In the rows, 128 means zero.
A single turn carries every row of the set below to another of its rows. Some are shown first; where does it send the rows asked next?
zed: [133 135  98  99 135 129 159 162 118 138 132 134 152 142 143 154 147 142
 137 133 155 121 141 131 150 152 144 136 174]
Fegom: [102 102  98 116 140 140 157 172 163 120 141 121  99 156 137 135 136 137
 119 133 144 104 118 129 162 147 103 116 133]
Nef: [125 132 100 127 154 149 147 150 114 149 131 115 113 127 145 155 140 106
 144 198 150 113 102 123 147 153 148 140 140]
Tupi: [102 107 113 118 129 113 136 165 105 126 120 119 116 147 105 137 112 108
 125 154 152 107 129 155 148 154 159 146 134]
Zumo: [100 141  97  82 124 149 135 139 112 132 159 113  94 133 111 180 112 110
 147 129 165 124 120 140 142 150 126 159 145]
bak: [107 105 109 133 152 144 132 136  99 144 110  97 115 155 141 148 134 105
 124 154 153  94 119 128 142 157 165 127 121]
Kuril: [119 129  38 105 156 157 144 158 147 131 139 127 101 166 116 162 146 115
 141 149 148 115 115 128 150 148 127 142 112]
vom: [ 93 137 114 121 138 153 142 130 136 133 130 109 133 150 124 194 176 132
 140 137 165 113 135 122 147 120 145 132 140]
kunim: [ 81 134 125 107 146 138 141 161 129 145 133 122  93 137  97 161 146 108
 144 192 157 112 121 124 143 148 144 139 134]
pif: [124 136 115 112 110 141 136 155 144 153 122 102 100 151 116 165 131 121
 119 129 159 133 141 136 167 149 120 112 144]
Taf: [122 118 116 102 128 165 168 141 110 129 155 125 135 138 115 135 123 123
 144 114 149 109 137 140 152 142 128 161 118]
nosa: [112 138  99  99 138 132 132 176 151 148 164 132 115 124 133 141 149 106
 136 111 147 126 102 110 136 172 147 123 121]
das: [119 122  64  95 171 153 152 178 121 127 112 105 108 172 117 157 137 126
 144 116 161  93 123 128 166 151 136 144 113]
Rerup: [115 127 116 112 164 137 113 147 123 143 118  94 127 136 140 132 125 103
 137 159 146 127 112 101 177 148 155 134 139]
Rer: [102 127  64 100 163 153 138 176 140 126 123 130 128 160 134 163 130 122
 135 132 159 123 104 102 179 131 126 159 111]
fofi: [114 149  95 108 149 119 156 155 133 125 151 116 108 113 128 161 148 126
 157 113 151  86  95 131 131 148 160 130 122]
vanot: [102 118 102 122 144 170 149 178 143 107 149  95 110 159 116 159 167 120
 133 129 183 123 102 133 156 125 141 157 139]
tem: [111 137 129 123 134 139 141 161 138 140 137 119 115 146 122 166 143 122
 140  95 147 113  78 121 150 153 154 141  95]
Raza: [106 133  83  92 158 131 143 155 133 111 134 124 107 180 127 151 143 153
 143 127 153 115  95 124 146 156 148 144 174]
kedil: [ 93 119 131 105 164 127 135 155 123 130 137 120 149 146 107 131 148 121
 149 163 125 126 128 119 162 142 158 157 135]
Bos: [ 84 126 124  77 151 160 133 129 136 134 154 143 125 145 122 166 132 128
 159 130 149 103 134 106 155 163 119 136 130]

Fegom goes to vanot
Nef goes to Rerup
zed goes to pif
Where do these go?
das goes to Kuril
Zumo goes to Bos
tem goes to fofi
Tupi goes to kunim

